One turn or mirror swaps these rows in pairs. Which row does each one swap with?
The rows were stretched afterwards, more along some directions than others.
Bomak: [ 10  -8  15  -1  20 -11  -6 -10   2   2 -12  16  13   9   3  -2  -9]
Ligo: [  3  -1  15   9  15  -1  -9  -3  -7 -12  -5   2   4  -4   2   0 -10]
nup: [  2 -17 -10 -12   4  -7 -26 -12  16   8  -2   8   6   7  10 -10  -1]
riti: [ -1  -3  17  -2  20   1  -2   4 -13  -8 -11  -6   7  -9  12  -5  -8]
mis: [ 11  -3  13   2  19  -5  -9   8  -5 -10  -9   7  21   1   6  -3 -10]
zov: [-19  24 -12  23 -19  13   3 -14  -1 -12  29  -5 -13  -1   1  -7  -1]
Ves: [ -1   4  -3 -16  10  -5  12   1   7 -11 -12  -7 -11   0 -17   9  11]
tam: [-11  18 -13  19 -21  13   6  -3  -1 -15  20   6   6   5   8 -10  -2]
zug: [ -6 -21 -17 -24   1 -11  -9 -14   2  10  -2   0   7   6  -6  -7  -6]
Kiz: [-17  19  -3  24 -18   7   9 -15  -4 -13  22   8  -4   5  13  -7  -2]
taki: [ -4 -17   5 -11   2   4 -22 -39   8  -9   8  21  11  -1  13 -25   7]
bili: [  3  -1  19   5  18  -6  -4 -13  -5  -9  -5   7  -5  -2  -1  -1  -8]
tuv: [ -4 -17   5 -14   4  -1 -17 -37   6  -9  12  23  11  -1  16 -27   3]
gubuk: [-13  16 -15  17 -18   6  11 -16   6  -5  17   3  -5   9  -3  -2   3]
Zin: [  0   3 -12   7 -13 -11 -18 -14  17   4  11  -8 -17   9 -19   5  11]
lur: [-20  17 -10  24 -22  18   2 -15  -3 -18  26   0  -3  -5  10 -12  -3]
derav: [ 14  -2  19   7  18  -5  -5  10  -6 -18  -5  12  23  -4   8  -7 -11]
Safa: [  1   0  19   4  21  -2  -7  -8  -6 -12  -5   7   4  -5   7  -9 -10]
les: [  3  -7   1 -16  -4  -8 -16 -10   7   6  11  20   8  10  12 -13  -6]
davo: [-11  13  -6  19 -18  11  10  -2  -6  -9  17  -5  -1  -1  11  -7  -3]
doriz: [ -4  -9  17   1  18   8  -4   0  -6 -15 -13  -2  16  -5  11  -3  -7]
rez: [  7  -7  19   1  19  -2  -1   4 -13  -7 -10   0  12  -5   8  -3  -9]
labab: [  3 -10   3 -21  -3 -11  -9  -6   1   9   3  17   4  12  13  -8  -9]
nove: [  3  -2 -20 -10  -6 -10   5   1  13  16 -13  -4 -18  36 -16  24  -1]
zif: [ -9 -18 -18 -23  -2 -12 -10 -16   4  12  -3  -1   7  12  -7  -4  -2]
kesil: [ -5   2  -4 -17   5  -9  14   4  -2 -11 -11 -13 -14  -2 -10   7   9]
temug: [  1   2 -12   5 -10 -18 -13  -9  15   5  13  -8 -20   9 -20   6   7]
morol: [-15  10 -16  22 -21  14   7  -2  -2  -7  17  -4  -9  -5   0   2  -1]
Zoz: [  4  -8   1 -19  -1  -7 -12 -11  11   9   8  22   9  10   7 -11  -8]
Vuzop: [  2 -13  13  -6  17  -7   5   7  -7  -3 -17   3  12  -3   6   5 -15]
femi: [-17  18  -6  15 -16  13  10   0  -8  -7  14  -9 -12   1   7  -3  -2]
Ruk: [  0  -1  18  10  16 -10  -1  -7 -10 -12  -4  10   7  -7   9  -5  -8]
toge: [-19  17  -8  21 -20   9   1 -24   1 -12  31   0  -9  -5   7 -14  -2]
lib: [  2  -4 -21 -10  -6 -12   3  -5  14  18 -16   1 -17  38 -13  22   2]
sosu: [-14   2 -19 -11 -12   4  -8 -11   5  -2   4 -12 -17  15 -23   5  12]
gez: [ -3   3  -2 -13   6  -7   5   0   3 -15  -5  -7  -9  -3 -10   1  10]
vero: [-15  11 -12   9 -17  12  23   0  -5  -9   6  -2 -10   5  -1  11  -2]
dutav: [ -5  16  -6  21 -18  12   5  -2  -2 -21  26  11  13  -3  12 -14  -3]

doriz is swapped with morol
nup is swapped with sosu
bili is swapped with toge
Kiz is swapped with Ruk

